The rows of A fall into a few groups, which share some directions, and each row is roughly a mix of its group's hidden directions.
A (82 x 11):
260 36 -94 136 86 319 -434 14 240 -40 -19

254 -296 113 37 351 -197 -164 -35 140 -106 257

56 -171 158 -85 -394 -433 -162 12 -54 -18 -127

72 -280 191 -134 -300 -368 51 118 -172 -107 180

190 -171 78 337 -137 -273 -312 -12 -56 -148 228

-133 -26 -398 346 -69 228 -234 -90 16 96 -168

299 -238 -217 -103 31 -146 297 57 -149 289 172

35 249 -122 -73 -108 463 -195 -167 17 -189 -204

6 290 254 6 -261 -167 -343 -65 223 -39 -189

-45 -197 431 -49 -278 -346 26 87 -50 34 126

118 -500 232 93 -71 44 -179 163 -33 -86 230

-269 131 242 187 -96 -416 65 238 -18 156 52

120 25 4 53 313 21 -57 -152 464 -121 -283

278 43 -43 99 300 70 -362 61 297 -50 205

-361 55 359 68 242 -69 197 -65 64 -269 56

284 -327 89 140 118 -256 -254 -28 -16 -135 274

-14 416 244 -274 177 138 287 10 75 26 -79

-225 -196 -103 -81 -227 -33 84 191 -362 160 307

-65 -71 -296 -158 30 -236 -28 -168 -256 420 65

268 -171 -199 -136 -16 402 -234 -140 84 -221 -48

-46 315 -5 102 245 94 -89 -230 285 -236 -274

49 -97 346 216 221 -13 283 155 96 -328 76

-87 -110 222 268 -132 -186 -406 245 -28 -171 68

263 -554 -128 17 -59 10 -31 116 -152 34 135

37 -200 274 94 -273 383 -209 170 -57 105 143

-147 81 -319 -82 23 364 80 -98 34 134 -385

-43 158 -121 94 -275 447 -200 68 4 -275 -88

-17 -38 153 4 -309 -189 2 158 -378 10 359

339 -440 41 -83 179 -197 -154 -79 -34 -124 136

-51 -537 -176 -95 -228 -201 -28 74 -140 10 59

1 -249 128 136 267 -101 35 -197 170 -413 -189

-259 363 263 17 -42 -84 186 205 7 83 305

86 -368 -186 -91 -33 -168 73 220 -263 131 313

236 -456 164 116 174 -160 -82 -49 151 -246 34

63 -120 413 -14 -220 -10 401 -119 -31 174 -101

157 -268 69 39 104 -280 -94 -79 416 -211 -169

-28 165 -379 -109 -288 420 -30 -46 -44 15 -74

-66 458 3 -29 263 365 111 -57 35 117 -79

81 -133 137 149 -172 207 -378 -93 153 -239 -289

-80 -51 416 187 71 -367 72 247 149 -60 67

-135 -468 -43 11 45 -322 -25 151 185 -12 225

72 -298 39 -15 -254 -209 -72 101 -369 -8 314

-240 166 -188 178 -417 177 -172 212 -140 -43 19

-247 164 117 287 -107 -30 -393 48 -273 -157 -46

-227 -33 -236 -64 -243 316 36 174 -355 150 46

-428 299 -80 170 2 93 109 108 306 117 -72

-251 342 100 8 -434 -15 179 130 -146 46 -49

-13 -133 -417 13 -321 250 -231 78 -160 -3 102

38 355 -39 37 2 -40 -193 -232 260 -143 -377

40 176 378 -70 323 -159 260 -131 193 -11 -145

87 237 -9 -225 292 119 124 -416 -49 72 -208

-252 12 299 168 -18 465 -82 -21 46 -193 -91

117 -237 299 -19 74 -399 334 -111 62 -38 22

-256 36 -214 136 -295 -138 -296 117 -276 181 77

124 -408 151 200 236 -154 -157 60 -126 -237 170

34 -357 -201 154 -218 61 -299 212 -126 -120 210

-95 578 155 50 82 201 124 -13 111 41 -88

-199 372 -352 -169 -101 -25 78 94 -212 226 29

5 220 439 93 69 63 61 78 286 -281 -156

-25 -149 94 -10 141 -411 362 108 37 257 148

86 -42 -3 -96 227 -535 26 84 60 1 293

211 134 -19 -204 96 408 125 -200 224 -182 -186

-100 369 132 75 -178 284 -243 -9 89 -227 -229

221 -209 373 44 -176 -267 -273 4 194 -70 9

81 -66 289 -416 258 -147 260 70 98 -37 122

-60 211 -15 125 134 501 -296 87 117 -24 103

-163 264 -59 -94 -361 235 -96 164 -202 283 45

199 -105 59 57 132 374 -195 -105 16 -430 -64

-180 128 421 81 183 26 316 -184 159 -138 -96

240 -478 278 118 25 -85 -137 13 124 -170 73

-223 229 95 -3 139 -320 336 -72 -143 286 -13

-249 226 232 77 81 -389 250 45 -48 236 -19

-200 184 44 -313 -276 60 339 67 -49 47 -276

-146 372 -150 -17 -277 320 -217 -75 -56 -39 -185

148 -3 292 84 29 -232 -91 -240 310 -228 -266

238 -429 -75 -131 293 -215 48 -125 -46 114 158

34 276 61 49 61 -13 87 -319 247 -135 -421

228 -374 207 98 189 -182 160 -182 170 -207 -97

-264 416 33 9 -237 170 167 116 -238 151 60

273 -240 68 -374 22 19 80 -32 -395 -3 111

-39 -384 -331 280 -189 -62 -261 -43 -8 -15 -78

268 -157 143 -349 -39 -19 91 -2 -425 -8 155
Here is one row of each group, with its name. Which group are the others in?
-32 293 -343 -28 160 -12 149 -251 55 -88 -355
<47>
186 -118 127 -355 470 32 135 -53 137 -11 29
<59>
41 93 -158 -320 127 -119 252 -244 34 396 -63
<112>

-143 476 17 87 33 203 98 -58 246 23 -286
<59>
-164 438 207 -100 -257 51 237 119 -194 65 35
<59>
297 -117 -248 -285 -22 364 -62 -168 192 -44 -72
<112>
192 -296 128 -23 29 -334 -64 -64 337 -232 -155
<59>
-253 -28 -132 235 -326 -119 -225 257 -234 59 142
<112>
-255 392 -60 -55 -14 210 339 -115 -97 127 -173
<47>
-191 262 209 -63 -246 -328 -59 -141 74 -122 -299
<47>
-58 22 323 85 -14 -217 -101 -214 237 -311 -286
<47>
162 93 299 -63 -19 129 -253 3 391 -233 -191
<112>
